Each named move below is a turn or a mirror, shown by a few rows before and after it. Which moves, in which order, take the first row of each later pair to the second? The first pair is answered.
move j445:
[ 47 -14  31  -1 -23  13  -4  37 -50  -3 -24] => [ 62  -2  30  11 -15   6  10  30 -44   9 -20]
[-12  -4 -16 -18  -1  -4   9  10  -2   2 -10] => [ -2   4 -16  -8   4 -10  18   4   1  10  -5]
[-22 -13  20 -14 -19   5 -16 -19  16   1   6] => [  3   6  18   6  -5  -7   7 -30  25  18  14]
[-31 -27  31   6 -19 -18  -3  -8  18   6  -9] => [-13 -11  27  20  -9 -28  14 -17  25  20  -3]
move j562:
[ 24   4   4   5   4  14   4  25 -28  -7  -7] => [ 17 -10  26  17  -2  -7  25   7  -2  17  -1]
[-20  20 -18   9  -1  -7   0 -10  20 -10   6] => [  4  18 -20 -16  -5  11  -8  19  -3 -15  -9]
[ 10   5   1 -12  12  12  12 -13   9   4  20] => [ 11   7  -4 -11  17  14   7 -12   7   0  21]
move j866:
[ -6   5  -4 -17   5  38 -42   8 -33 -37  -2] => [  0  24 -14  11  15  29 -40   1 -36 -35   2]
[ 26  10  -8  -1  10  37  -5   0 -11 -16   8] => [  7   8  -5   6  13  38 -10 -15   3 -20  21]
[  1 -21  18 -17 -22 -17   4  12  10   9 -18] => [ 11  11   2  28  -6 -34   9   1   1   9 -11]
Now pairs of rows:
(2 to 3 moves a pair)
[-20  15 -23   0  14   8 -13  -7   1 -18   8] => [  1 -15  10 -30  -7  -2   8   8  16  11  -9]	j866 j562
[  7  16 -28   5  13  18  -2  -8   1 -22  17] => [ 16   2 -13 -21   7  22  11 -10  20  -8  18]	j866 j445 j866
[ -8 -22  14 -25 -10  49 -36   0   1 -23  12] => [-18 -10  23  29  -2  17 -12 -39  29  -2  34]	j562 j866 j866
[ 10 -14  27 -53   6  29   3  -4  24   3   9] => [ 38   6   9 -53  15  19  16   9  10   8   0]	j445 j562 j866
[ 10   4   0  10   7 -25  27  -9  19  25  -4] => [  6  13 -18  16   2 -25   3  18 -20   3 -26]	j445 j866
[ -5  18 -22  -3  13  10   5 -11   2 -11  22] => [ -3  -9   9 -15  -4  -3  22 -10  23  15  16]	j445 j562 j562
[ 34 -19  34   6 -25  -5   7  -8  -3  20 -12] => [ -7 -29  21 -19 -22  25 -30 -11  -6 -18   0]	j866 j562 j866
[-29  25 -51 -11  24   5 -20  10  -4 -47   1] => [ 45  34 -34   1  21  11   3  32 -28 -21 -15]	j562 j866 j562
[-22 -20   9  -6  -5 -16  19 -22  38  13  15] => [-14   7 -15  22   8 -36  28 -16  21  12   8]	j866 j562
[ 16 -10 -10  -4 -26 -10   0  15  -8   3 -29] => [ -8 -28  -1 -14 -30  -2  -8   3   7  -3 -21]	j866 j866
[18  2 -4 13  8 10 16 -7  8  8 -3] => [ 18   1  -3  17  -2   0  11   7  -5   5 -18]	j445 j562 j866
[ 13  14  17  32   9 -10   5 -16   1  17  17] => [-17 -22  30  -8 -15   7 -25   7  -8  -2  -1]	j445 j562
[ -4   1 -10  -6 -12   5 -11  18 -18 -11 -19] => [ -3   7   1  25  -8 -22  12  -3   3  11 -10]	j562 j866
[ 18   9  16  12 -11 -23  18  -2  -2   7  -2] => [-24   4   3   1  -8  -5 -15 -12   0 -26  11]	j866 j445 j562
[-21  35  -1  13 -14 -35  -5   7 -17 -11   1] => [ -8  22   5 -20 -19  -2 -21  24 -29 -20  -3]	j562 j866 j562
[  1   5   9 -12   0 -21  16 -10  19  15   4] => [ -5   8  -3 -16  -8 -15  -5  18 -14  -5 -17]	j445 j866 j445
[ -5   0  -4 -19   3  21 -20   2  10   0  27] => [ 18  14 -13 -14   4  16 -14  19 -11   2  11]	j866 j445
[-30   2 -14  -5 -12  -5 -26  10  -9   5  11] => [-24 -12   6 -10 -18 -14 -11  10   5  25   7]	j562 j562
[-61   4  -7 -22   4 -28 -21 -11   2 -12   2] => [-17 -13  10 -63  -1 -23   8   4  13  17  -7]	j445 j866
[ 16 -23  36  19  -2 -38  22  22 -18  10 -47] => [-34 -12  21  46   5 -49   8  -7  -5  -8 -29]	j445 j562
[  3  21  22  39 -11 -31  22  -2  27  11 -31] => [ -6  -4  28  -4 -32 -14   1  29   8  -4 -53]	j866 j866 j445
[  6  17 -15   1   6  -3  -5  16   4  -4  -3] => [ -1   4  -5 -15   0  10 -12  16  10  -7   0]	j866 j562
[-35 -27  20   2  -9 -12   0 -17  37   8   5] => [ -1 -21   7 -36 -10  23 -22  26  -7 -13 -17]	j562 j562
[ -4 -17   8 -43   6  32 -12  -6  19   7  14] => [ 44  15 -12 -15  13   8  10  19 -14  20 -10]	j562 j866
[-21   8 -14   9   1   0   1 -18  24   5  24] => [ -1  10 -15   2   0  -9  19 -12  25  21  17]	j866 j445 j562
[ 11   5  -5   3 -14   8 -13  10 -19  -4  -2] => [-11 -11   9   5 -24  -1 -12   1  -2   0   2]	j562 j866 j445
[-25  10 -23  27  24 -27 -13 -19  16  -4   9] => [ -8  19 -29  23  35  -4 -20 -15   6 -12  16]	j562 j866 j445
[-23  13 -41 -29  11 -14   5 -18   9  -9  -2] => [ -9  17 -33 -19  18 -14  18 -31  21   0   8]	j562 j445 j866
[-11 -20  13  16  -3 -13 -13  -1   1  -5  -5] => [-11 -18   5   0   2   4 -20   3  -3 -16  -4]	j445 j562 j866
[ 22  27 -20   6  21   4  17 -16  11  13  19] => [ -5 -26  13 -42 -15  14  -1   7  12   9  -3]	j445 j562
[  7  17 -13  16   4 -15   2  24 -33  -5 -22] => [-18 -19  22  -3 -12 -30  20   4   8  16 -14]	j866 j866 j562
[-21   2 -17  31 -13 -68  10  17  -3   7 -34] => [-29   1 -27  18 -16 -53 -10  33 -22 -11 -40]	j445 j562
[  6  -4  28  31  -5 -12   6 -13  14  19   7] => [ 21  19  -6  21   6   8 -14  18 -27  -9  -8]	j562 j866 j866
[  3  -1  14  19  18  21   8 -21  11  12  26] => [ 19   1  12  15  22  31   3 -11  -2   9  21]	j562 j562 j866
[-21   2  -1 -26  12  -6  30  -6  31  12   3] => [ -4  22 -24 -31  16   1  18  24  -5  -3 -16]	j445 j562 j866
[-11   0 -10   7  -9 -34  15   5  12  14   5] => [-15  -9  -6  -2 -12 -30  12   2  16  12   6]	j866 j866 j866
[ 28  17 -23  -9   7  16   3   7 -12  -8  -1] => [-23 -20   4 -17 -16  13 -10  -6  13 -13   2]	j562 j866 j445
[ 13 -36  13 -13 -15  15  -8  21 -13  -2  -7] => [ 12  -2  -2  39  10 -10  14 -17  10  11  18]	j445 j562
[-55 -17  -4 -28  -1   6 -33  -5  11 -26   0] => [-50  18 -21  23  17 -10 -27 -22   7 -27  10]	j866 j866
[-19   3 -32 -27 -12  -9   7  15   2 -11  -5] => [ -8   7 -23  -7  -8 -24  29  -4  22  13   5]	j562 j445 j866
[-14  -1  10 -42 -23  10 -29  27 -27 -12  -5] => [ 34  52 -14   5  13  -5   9   2 -20  11  17]	j445 j562 j562
[ -4  14 -10  -9  19  14  -8  -7  -7 -17   6] => [ -1   5  -2 -20  18  15   0 -13   7 -11  12]	j866 j445 j866
[-29 -18  -2  -3  -1  -9  11   0  16 -10  -4] => [  4 -12  -1  -8  -3 -12  21  22  -2   0 -20]	j562 j866 j562
[ 39  17 -23 -30  -2  10 -10  26 -19  -5 -14] => [ 35   6   6  -9  -8 -25  28  -4  25  35  -3]	j445 j562
[-37  20 -39 -10  24  18 -18 -29  10 -35  28] => [-20  24 -37  -6  15  27 -35   2 -26 -49   5]	j562 j866 j445
[-28   1 -58 -24   5 -25  22  19  -5 -22 -17] => [-10 -13 -43 -44  -3 -14  26  33 -10 -16 -26]	j866 j562
[-13  -2  -1  -7   0 -17   2  -4  10  -1  -8] => [ -3   7 -11  -7   3 -15   0   6  -2  -5  -9]	j866 j562 j562
[-27 -25  19  -2 -20  -2  -9  12   3 -15 -11] => [-21  11 -14  22   5   7 -18   6 -11 -30  -2]	j445 j562 j445
[-13   2 -15  11   0 -12 -10  16 -23   1  -8] => [-16 -15  -3 -12  -9  -1 -15  18 -18   1  -9]	j866 j562
[ 26   4  -9 -25  29   1  43  16 -21  19  -3] => [-16  23 -26  26  39  -8  21  -9 -23  -5  17]	j445 j866
[ 30   9 -13  -5   9  10   7   9  -9   4 -10] => [ 15 -12   1 -29  -1  19   0   7   1   2  -7]	j866 j866
[ 44   0 -12 -38  21  13  23   0  -1   6   0] => [ 50  15 -16 -13  23  13  15   4 -20  -2  -2]	j445 j866 j562
[-25   1 -20 -52   1  30 -10 -13  -5 -29   7] => [  9   4 -10 -51  10  22  25 -30  19   2  19]	j445 j866
[ 28  16 -16 -12   8   7  17   3 -10  20  -1] => [  3  23 -27  11   5  -7  -2  11 -26   2 -10]	j562 j445 j866
[-22   7  -7 -11  14  -5  17 -18  28   1  11] => [  9  30 -18   8  22  -6  21  -9   5   3   4]	j562 j562 j866
[  2   1 -25 -15 -13  10 -17  27 -18  -7 -13] => [-13   9 -33  -3  -6   7 -21  15 -16 -16  -4]	j562 j562 j562
[ 16   3  11 -17   5  45  -7   1  -5  -2   7] => [37 10 18  5  4 17 19 -2  0 22  2]	j562 j866
[ 12   2   3  28  11 -18  11  -4   8   5  -3] => [  1 -20  16   0   2  -9  10  -9  24   8   0]	j866 j445
[-41  26 -29  26  -5 -60   2 -28   3   0  -3] => [ 15  12  -6 -16  -7 -57  43 -18  21  40  -8]	j866 j445
[ 31   3   1 -15   3  29  19   4 -15  10  18] => [ 26  16 -10  12   0   5  12  17 -38   4   0]	j562 j445 j866
[ 15  26 -28   3  25   3  13  -5  -7   1  15] => [  6  27 -34   5  22   3   0  -1 -14  -9  10]	j445 j866 j445
[-14  18  -1  27  14  18   7 -25 -10 -20   1] => [ 15  23  -5  17  13  18  14  -2 -28 -14 -16]	j866 j866
[ 34  -5  12 -13  -4  23   3  16 -12  12  -3] => [22 -9 20 -7  1 21 11 -8 14 20 17]	j866 j866 j445
[-10  -5 -17 -32   9  -5 -12  15  -5   6   3] => [  5   5 -12  -9  11 -26  12   0   8  26   7]	j562 j445 j866
[-45  -8 -17  -3 -25 -32 -19  15 -14 -28 -13] => [ -6 -13   8  -9 -11 -38  35 -20  40  22  13]	j445 j866 j445
[ 22   6  -1 -20   4 -12  22  19  -5  19 -32] => [-18  24 -13  30  17 -23   9 -16   7   3  -5]	j445 j866
[16 22  4 16 13  5 11  8 -3 10  5] => [ 6 -3 24  3 -5 -3 15 10 11 21 -2]	j445 j562 j445
[ 24 -17  11 -43 -13  44 -25  30 -28  -5 -13] => [ 63  16   9  11   1  28  -2  23 -38  11 -13]	j866 j562
[ 29  -6  -1 -23 -15   3  12   0   2  18  -5] => [ 16  24 -24   9   3  11  -3 -13 -11  -4   9]	j866 j562
[-17 -22  26 -22 -19  43 -40  20  -5 -23   7] => [  4 -25  43 -24 -10  39  -5  -8  35   8  29]	j445 j866 j445
[ -2  10 -18  -3  -9 -37  19  21 -12   8 -25] => [-18  16 -21  18  -4 -42  17  -1  -3   4 -11]	j866 j866 j866
[ -4  -7  21   1 -15 -11  22   2   9  -8  11] => [ -9  13  -2  14  -1  -3   7   1  -8 -28  16]	j866 j866 j562
[-14   9  -4 -12  -7   6   6  15 -40   2   3] => [-24  20  -8  14   3  -2   8  -8 -26   3  20]	j866 j445
[-13   7  -5  -7  -8  23 -21  29 -17 -17 -10] => [ 28  15   1   6  -4  16   5  30 -18  10 -12]	j866 j445 j562
[ 27  24 -29 -20  11  -5  23  12 -11   9 -25] => [ -2 -10   2 -27  -9 -27  33   0  19  26 -25]	j445 j562
[ 18 -16  16 -18  -2  27 -10   3  16   5  10] => [ 26   3  -6 -13   6  28 -18  16  -5  -6   3]	j562 j562 j866
[-21 -26  23   3 -12 -24  21 -24  40  22  10] => [-42 -14   2  18 -11 -45  12 -19  26   8  -1]	j866 j445 j562
[ 32  17  13   8  17  22  -6  10 -16   5   1] => [ 34   4  21 -10  13  26  -1   9  -6  11   3]	j866 j866 j445
[-11   2  -7  11  -7   3 -25  21 -25 -19 -21] => [-24  -8   9  30 -15 -11 -16   6  -6  -8 -16]	j562 j866 j445
[ 20  12  20  42   6  18 -17   9  -2  -4  17] => [ 28  -7  39  29  -7  13 -11  17   5   8   6]	j445 j562 j445
[-37  20 -20 -20   1  -4 -10  18   1 -19 -21] => [-31  23 -23 -19   2  -6  -8  22  -3 -19 -25]	j866 j866 j866
[ 11  -2   4  13   3  14 -13   6 -23  -8   1] => [  8   0   7  24   9  10  -5 -11  -8  -2  16]	j866 j445
[ 16   6   8  13   8 -14  16 -29  33  -2  22] => [ 31  17  -7 -10  18  13   6 -18  20 -13  22]	j562 j866 j445
[  1 -23  15 -23 -14   5   9  -3  16   7  -5] => [ -4  14 -16  27   6 -12   7 -17   4  -5   6]	j562 j866 j866
[  8  10   9  40   1   1  -4 -15  -8  -4   6] => [ -8 -11  19  14  -6  22 -20 -16  -1 -16  14]	j562 j866
[ 23  29 -18 -17  34  20  13  -1  20  22  17] => [ 33  36 -12  10  25  -6  19  18   5  34  -5]	j445 j562 j866
[ -9   6  -1  23  -3  22 -25   7  -5 -11   1] => [28  3 14 17 -6 16  1 13  1 16 -5]	j562 j445
[ -4 -22  24 -23 -13  14   5   3  19  17   9] => [-17  13 -12   6   8  26 -21  -5  -3 -17  21]	j866 j866 j562
[-34  -9   9   0   3  11 -10 -19  19 -11  22] => [ 10  -7  12 -25   9  27   5 -12  22   2  23]	j562 j445 j866
[ -7  -3 -20 -29  25  12 -15  -4  -3 -10  -1] => [-16 -12 -13 -21  10   2 -22   9 -16 -13 -12]	j562 j866 j445
[-20   5   9  52  -8 -28 -14  -6  26 -11   7] => [ 54  14   9  24  -3  -6   1  30  -6   3 -15]	j562 j445 j562
[  1   6 -27   9  -7  12 -21  -5  -8 -10   0] => [  5 -12   0  11 -20  -8   3 -15  19  17  -1]	j562 j562
[ 14  -2   3  -7  28 -22  11   8  -9  -2 -25] => [ 12 -15  16 -23  24  -6   5   8  -4  -1 -24]	j866 j562 j562
[ 25 -22   3  16  12  11  17 -26  -5  18  15] => [-10 -28 -10   3   8  29 -19 -15 -21 -15  14]	j562 j445
[ 24  -2   0 -17   6  29  -6  18 -24 -12 -15] => [  3 -27  13 -37  -6  17   1  16  -1  -3 -16]	j562 j562 j866
[-26  11  16  34 -10  -3  -5  -1   1  -1   1] => [ 2 28  9 39  2  7  4 -1 -4  3  7]	j562 j866 j445
[34  9  6 -3  5  3 22  4 -2 17 -6] => [  2  23 -11  31   9  -2   0  -5 -14  -7  -1]	j445 j866
[-10   1 -11  -8  44 -11  20  -2  -4  -4   7] => [ -4  -5 -10 -24  38   1  13  12 -14  -8  -2]	j562 j445
[ 10   6 -15  -1  11  16 -25   0 -20 -18   1] => [ -3 -21  21   4  -2  -6  -1 -25  21  13  12]	j866 j562 j562
[ -7  -1 -12 -39   6  18   5  -5  19   1  12] => [-12  11 -17 -14  14  13   5 -20  21  -2  22]	j866 j866
[ -2  -3  15  20 -22 -10 -19  43 -43 -19 -30] => [ -5 -10  19  18 -24   8 -30  39 -41 -27 -23]	j866 j562
[ -4 -10   8   1 -16  11 -23  21 -18 -11  -1] => [-27 -10  10  24 -12  -7 -13  -3   3  -4  10]	j562 j562
[ -1 -25  24  -3  -2  22  -9 -12  19   9   7] => [ 23 -20  20 -12  -6  22  -2  10   3  14  -7]	j866 j866 j866
[ 11 -15   9 -20 -17 -18  -2   4  -7   2 -19] => [ -6 -10   5  -8 -15 -15 -19   4 -16 -14 -20]	j866 j445 j562
[ 27  41 -45 -14  27  21  12  -2 -11  -5  25] => [ 28   6 -14 -49  16  33  21 -12  17  12  32]	j866 j562 j445
[ 22  -6  39   4   5  32   2 -23  15   5  24] => [ 32  22  15  25  18  26  -3 -20  -7  -6  21]	j562 j866 j866
[-14   9 -20   2 -21   0   2   9 -23  -1 -19] => [  2   2 -12 -15 -22   2  12  12 -18  11 -22]	j445 j866 j866
[ 10  21   9  38   7  -4   9 -12 -10   3  15] => [  6   8   5   7  -1  21 -19  14 -33 -18  -2]	j562 j445
